500 stands for zero in the data rows.
Here are some numbered points:
array([694., 804., 764., 463., 333., 316., 447., 430., 938., 544., 422., 768., 567., 586., 321., 361., 532., 287.,
       206., 591., 396., 453., 277., 526., 377., 745., 643., 467., 526., 434., 716., 694.]) 0
array([470., 264., 509., 614., 729., 447., 515., 571., 537., 311., 271., 567., 540., 390., 492., 582., 290., 411.,
       800., 552., 522., 568., 537., 410., 524., 396., 545., 461., 493., 394., 390., 251.]) 1
array([630., 382., 771., 511., 114., 516., 436., 136., 700., 732., 266., 517., 358., 73., 723., 523., 590., 626.,
       735., 137., 999., 408., 345., 436., 918., 589., 242., 534., 999., 330., 579., 697.]) 2
array([360., 297., 421., 448., 408., 680., 442., 426., 527., 576., 547., 148., 608., 532., 539., 526., 414., 385.,
       477., 462., 479., 395., 528., 674., 392., 653., 582., 365., 564., 509., 374., 477.]) 3
array([554., 686., 588., 590., 368., 344., 525., 581., 836., 567., 339., 584., 545., 416., 496., 277., 522., 362.,
       266., 428., 192., 218., 162., 668., 139., 767., 371., 492., 361., 324., 451., 531.]) 4
array([686., 585., 562., 430., 298., 411., 565., 590., 455., 313., 659., 608., 401., 552., 477., 456., 577., 658.,
       235., 595., 433., 343., 405., 485., 351., 563., 353., 716., 428., 458., 761., 819.]) 5
array([456., 420., 670., 421., 483., 639., 361., 447., 572., 652., 476., 372., 491., 442., 603., 430., 502., 371.,
       598., 494., 473., 390., 539., 587., 673., 249., 614., 578., 467., 520., 415., 705.]) 6
array([283., 460., 496., 650., 397., 590., 314., 392., 568., 676., 519., 399., 531., 428., 703., 428., 479., 413.,
       410., 454., 504., 446., 463., 665., 500., 520., 439., 437., 544., 520., 526., 602.]) 7
array([613., 529., 550., 590., 561., 472., 540., 698., 603., 328., 670., 403., 528., 625., 522., 465., 518., 426.,
       552., 624., 382., 431., 415., 435., 609., 654., 465., 533., 490., 444., 665., 654.]) 8
array([553., 450., 279., 520., 595., 541., 570., 373., 347., 595., 499., 702., 440., 656., 353., 306., 657., 620.,
       486., 350., 442., 382., 825., 363., 408., 291., 276., 545., 504., 716., 560., 473.]) 9
array([571., 600., 339., 410., 423., 442., 488., 676., 274., 331., 655., 614., 308., 433., 491., 605., 689., 649.,
       463., 531., 528., 612., 550., 387., 468., 485., 602., 505., 429., 597., 206., 443.]) 10
array([548., 495., 243., 578., 544., 425., 343., 304., 560., 598., 642., 349., 406., 448., 559., 586., 438., 511.,
       523., 431., 525., 571., 529., 540., 574., 367., 423., 348., 686., 460., 293., 378.]) 11
array([792., 319., 729., 495., 249., 367., 884., 610., 706., 478., 774., 540., 614., 423., 472., 677., 527., 389.,
       683., 228., 350., 334., 586., 488., 545., 712., 511., 530., 562., 546., 688., 708.]) 12
array([485., 344., 589., 679., 798., 587., 647., 648., 334., 478., 259., 713., 499., 480., 426., 605., 378., 437.,
       833., 598., 573., 571., 521., 606., 595., 539., 358., 571., 534., 481., 355., 122.]) 13
array([331., 632., 463., 557., 586., 752., 482., 322., 439., 715., 361., 372., 538., 440., 605., 368., 354., 316.,
       435., 468., 554., 489., 408., 539., 472., 359., 499., 420., 591., 555., 352., 485.]) 14
array([548., 497., 343., 400., 775., 261., 543., 712., 540., 395., 495., 518., 765., 477., 476., 464., 781., 493.,
       410., 390., 473., 499., 450., 503., 637., 449., 471., 809., 273., 388., 584., 661.]) 15
array([509., 494., 317., 593., 588., 422., 658., 602., 317., 384., 571., 648., 349., 766., 609., 474., 483., 559.,
       704., 602., 495., 424., 768., 417., 353., 398., 424., 453., 547., 552., 361., 176.]) 16
array([525., 598., 391., 309., 380., 293., 327., 661., 573., 216., 780., 698., 288., 317., 608., 719., 807., 532.,
       131., 746., 530., 431., 449., 485., 482., 607., 565., 695., 333., 282., 824., 448.]) 17
array([570., 599., 393., 486., 475., 604., 536., 454., 716., 542., 558., 509., 526., 715., 226., 538., 372., 410.,
       384., 464., 479., 529., 472., 491., 542., 546., 705., 356., 451., 370., 583., 479.]) 18
array([729., 396., 326., 614., 513., 354., 521., 581., 322., 377., 579., 594., 345., 415., 651., 541., 661., 562.,
       513., 476., 514., 472., 638., 443., 612., 342., 366., 609., 379., 392., 411., 457.]) 19
array([726., 536., 461., 431., 613., 611., 738., 882., 420., 589., 692., 518., 575., 832., 502., 508., 301., 490.,
       688., 413., 499., 531., 413., 545., 508., 551., 535., 692., 465., 357., 647., 561.]) 20
array([639., 414., 419., 409., 359., 445., 457., 569., 506., 419., 528., 432., 219., 667., 589., 475., 580., 670.,
       394., 572., 439., 488., 490., 553., 532., 565., 521., 575., 463., 499., 564., 667.]) 21
array([305., 601., 616., 459., 538., 794., 489., 205., 625., 635., 500., 333., 588., 387., 451., 492., 410., 451.,
       573., 492., 700., 575., 536., 573., 542., 462., 508., 423., 634., 402., 350., 435.]) 22
array([360., 587., 798., 454., 563., 519., 372., 514., 798., 697., 445., 415., 766., 563., 545., 368., 468., 268.,
       620., 463., 449., 707., 385., 457., 530., 286., 504., 476., 532., 579., 603., 552.]) 23
array([719., 319., 434., 373., 660., 530., 0., 566., 536., 643., 851., 446., 233., 552., 442., 286., 329., 553.,
       746., 742., 266., 634., 315., 692., 746., 630., 456., 273., 997., 413., 618., 844.]) 24
array([402., 409., 686., 453., 441., 429., 396., 331., 693., 700., 296., 248., 704., 336., 593., 426., 472., 570.,
       414., 522., 548., 399., 535., 589., 509., 298., 611., 623., 365., 529., 472., 604.]) 25
array([800., 748., 545., 652., 526., 577., 744., 514., 490., 514., 688., 636., 331., 699., 423., 419., 558., 589.,
       293., 486., 711., 475., 314., 474., 409., 871., 626., 459., 448., 426., 541., 604.]) 26
array([393., 477., 506., 506., 453., 773., 462., 128., 476., 638., 421., 556., 549., 456., 675., 590., 228., 503.,
       834., 298., 706., 416., 282., 564., 632., 392., 468., 287., 704., 657., 438., 653.]) 27
Which three points above are nearest to each new point, looking only along the 6 directions in which the numbered points spread most? Their numbers follow each, nearest first.
array([766., 450., 364., 439., 364., 428., 484., 378., 697., 519., 439., 583., 461., 436., 402., 399., 348., 602.,
       551., 365., 444., 627., 660., 343., 511., 575., 394., 598., 454., 798., 473., 509.]) 9 21 18
array([361., 399., 383., 437., 422., 517., 504., 708., 329., 320., 521., 577., 517., 600., 443., 503., 467., 515.,
       458., 586., 419., 598., 546., 501., 444., 431., 533., 342., 373., 630., 367., 294.]) 9 16 10
array([402., 680., 734., 600., 566., 406., 457., 330., 580., 640., 372., 371., 524., 326., 344., 493., 653., 423.,
       528., 625., 412., 506., 384., 611., 487., 422., 563., 532., 486., 579., 408., 475.]) 7 3 25
array([564., 491., 653., 405., 649., 485., 546., 373., 496., 643., 350., 392., 547., 557., 528., 507., 643., 546.,
       576., 498., 630., 758., 488., 463., 542., 428., 447., 793., 582., 389., 385., 323.]) 1 6 9
array([461., 527., 466., 412., 410., 688., 312., 309., 488., 569., 501., 263., 556., 448., 576., 678., 458., 363.,
       376., 433., 525., 434., 555., 541., 353., 442., 487., 523., 424., 523., 454., 504.]) 7 3 14
array([388., 431., 491., 597., 498., 481., 647., 408., 489., 555., 364., 611., 496., 512., 557., 497., 470., 483.,
       392., 434., 548., 299., 578., 419., 466., 381., 383., 552., 406., 549., 518., 461.]) 9 3 1
array([763., 462., 599., 606., 483., 582., 580., 730., 486., 380., 677., 657., 560., 677., 525., 460., 409., 558.,
       467., 529., 562., 542., 604., 383., 606., 666., 538., 600., 281., 341., 811., 490.]) 8 20 12
array([722., 329., 553., 543., 554., 593., 572., 658., 594., 602., 508., 559., 456., 799., 279., 292., 237., 547.,
       692., 373., 499., 588., 459., 491., 725., 700., 591., 411., 473., 422., 521., 531.]) 20 8 18
array([550., 473., 579., 621., 488., 655., 392., 581., 568., 459., 654., 315., 399., 611., 334., 452., 478., 515.,
       583., 449., 508., 447., 434., 544., 512., 488., 579., 458., 582., 473., 528., 602.]) 18 3 8
array([482., 516., 467., 433., 509., 480., 480., 474., 616., 478., 389., 485., 619., 480., 527., 579., 399., 463.,
       445., 586., 462., 448., 428., 537., 435., 545., 504., 361., 528., 628., 427., 518.]) 3 18 7
array([279., 543., 468., 466., 432., 544., 473., 256., 520., 563., 406., 423., 401., 396., 499., 598., 507., 452.,
       564., 304., 641., 432., 621., 575., 595., 372., 531., 500., 665., 498., 480., 443.]) 22 7 11
array([473., 528., 599., 552., 611., 533., 476., 466., 561., 459., 377., 460., 582., 473., 490., 514., 603., 526.,
       352., 606., 584., 482., 281., 523., 571., 513., 595., 522., 613., 470., 554., 784.]) 7 6 3
array([412., 422., 345., 617., 672., 450., 676., 504., 354., 405., 305., 461., 458., 353., 273., 684., 588., 441.,
       621., 665., 465., 555., 712., 372., 373., 286., 430., 602., 465., 447., 397., 242.]) 9 1 16
array([632., 662., 534., 574., 333., 551., 317., 246., 521., 648., 311., 468., 417., 348., 747., 561., 540., 321.,
       661., 607., 540., 661., 413., 410., 634., 465., 455., 616., 549., 517., 551., 607.]) 7 6 22
array([169., 511., 519., 596., 623., 423., 647., 602., 423., 544., 512., 570., 573., 435., 416., 571., 402., 549.,
       566., 546., 383., 545., 507., 298., 484., 439., 480., 546., 606., 567., 392., 338.]) 1 9 13
array([344., 532., 460., 415., 741., 469., 502., 484., 567., 609., 366., 428., 552., 322., 581., 621., 487., 371.,
       658., 522., 563., 687., 563., 649., 674., 558., 401., 447., 611., 564., 456., 261.]) 1 6 3
array([676., 447., 621., 530., 656., 508., 580., 764., 617., 363., 541., 525., 672., 577., 460., 539., 287., 477.,
       619., 458., 450., 664., 573., 421., 547., 552., 500., 644., 514., 393., 655., 436.]) 20 8 1
array([520., 482., 697., 394., 505., 440., 509., 369., 626., 610., 641., 516., 545., 859., 280., 440., 545., 657.,
       507., 628., 455., 500., 795., 404., 660., 521., 407., 421., 269., 258., 621., 654.]) 8 18 21
array([559., 494., 691., 476., 576., 634., 485., 632., 681., 420., 469., 390., 617., 484., 371., 579., 469., 445.,
       530., 306., 514., 512., 495., 683., 634., 744., 574., 516., 441., 323., 606., 883.]) 8 12 23
array([445., 614., 328., 534., 429., 547., 360., 466., 450., 543., 587., 324., 289., 433., 494., 436., 555., 521.,
       346., 541., 563., 442., 478., 314., 416., 460., 608., 424., 582., 691., 492., 434.]) 11 7 3
array([418., 522., 563., 452., 593., 606., 489., 519., 617., 679., 385., 360., 562., 450., 483., 411., 271., 415.,
       571., 521., 480., 637., 346., 717., 361., 567., 559., 372., 377., 682., 348., 432.]) 3 14 22
array([294., 422., 421., 386., 758., 603., 517., 660., 425., 468., 473., 517., 515., 402., 607., 729., 463., 529.,
       999., 465., 553., 823., 649., 396., 976., 136., 638., 446., 440., 534., 529., 521.]) 1 13 6
array([265., 644., 531., 425., 531., 663., 324., 688., 733., 726., 677., 617., 413., 951., 0., 601., 428., 333.,
       96., 329., 362., 428., 332., 245., 649., 637., 736., 405., 512., 335., 685., 301.]) 18 4 8
array([491., 571., 563., 582., 393., 499., 487., 489., 460., 630., 597., 502., 438., 560., 651., 350., 442., 496.,
       522., 439., 446., 444., 577., 546., 407., 331., 434., 350., 363., 639., 364., 439.]) 3 9 11
array([437., 489., 383., 441., 442., 455., 603., 566., 512., 577., 502., 497., 519., 619., 557., 580., 514., 579.,
       577., 553., 472., 311., 525., 400., 421., 448., 515., 597., 438., 611., 566., 422.]) 9 10 19
array([448., 515., 575., 638., 633., 526., 552., 406., 393., 492., 451., 436., 490., 597., 469., 483., 439., 515.,
       550., 469., 462., 372., 673., 651., 354., 462., 319., 536., 408., 654., 477., 555.]) 9 3 1
array([251., 344., 480., 509., 499., 446., 539., 696., 569., 385., 457., 518., 589., 491., 551., 692., 408., 651.,
       702., 590., 441., 529., 811., 455., 753., 274., 554., 568., 573., 534., 494., 400.]) 1 19 13
array([546., 649., 829., 535., 506., 594., 444., 593., 716., 566., 544., 512., 593., 475., 381., 351., 399., 334.,
       415., 370., 688., 598., 410., 506., 471., 607., 676., 533., 374., 555., 691., 789.]) 18 4 0
array([395., 599., 452., 537., 598., 513., 328., 313., 540., 610., 431., 355., 485., 493., 483., 586., 464., 527.,
       595., 624., 521., 490., 414., 462., 405., 410., 598., 317., 834., 459., 622., 468.]) 3 7 11
array([551., 499., 582., 563., 562., 507., 321., 552., 650., 516., 367., 417., 573., 379., 659., 443., 463., 580.,
       596., 449., 561., 592., 384., 542., 545., 640., 636., 574., 351., 525., 607., 597.]) 6 7 23
array([280., 558., 448., 447., 521., 482., 591., 399., 650., 509., 426., 715., 572., 480., 673., 503., 581., 617.,
       282., 420., 497., 524., 546., 398., 297., 453., 475., 532., 459., 489., 573., 457.]) 9 7 18
array([536., 133., 300., 579., 537., 471., 730., 567., 461., 614., 726., 545., 580., 503., 530., 717., 792., 556.,
       842., 523., 373., 387., 690., 403., 543., 710., 317., 612., 784., 568., 338., 382.]) 19 13 1
array([407., 441., 535., 462., 558., 488., 558., 476., 496., 580., 391., 382., 559., 453., 450., 650., 553., 370.,
       687., 554., 698., 523., 605., 498., 566., 372., 303., 479., 324., 554., 511., 371.]) 1 6 9
array([636., 656., 608., 375., 407., 412., 207., 490., 671., 386., 637., 548., 395., 482., 565., 504., 510., 534.,
       123., 683., 553., 431., 243., 569., 437., 822., 632., 529., 306., 420., 567., 594.]) 5 21 0
array([748., 260., 462., 619., 293., 421., 717., 661., 255., 309., 336., 579., 249., 817., 512., 608., 717., 668.,
       692., 544., 555., 399., 436., 462., 721., 742., 413., 516., 333., 291., 606., 480.]) 19 10 9
array([297., 392., 602., 653., 509., 470., 404., 440., 705., 342., 242., 443., 668., 333., 536., 611., 540., 360.,
       591., 538., 520., 413., 482., 584., 595., 399., 448., 439., 597., 459., 494., 493.]) 6 25 7
array([318., 521., 260., 693., 436., 559., 506., 566., 278., 554., 684., 486., 458., 474., 640., 615., 416., 445.,
       585., 383., 456., 470., 441., 341., 572., 467., 492., 404., 579., 581., 355., 318.]) 9 11 16
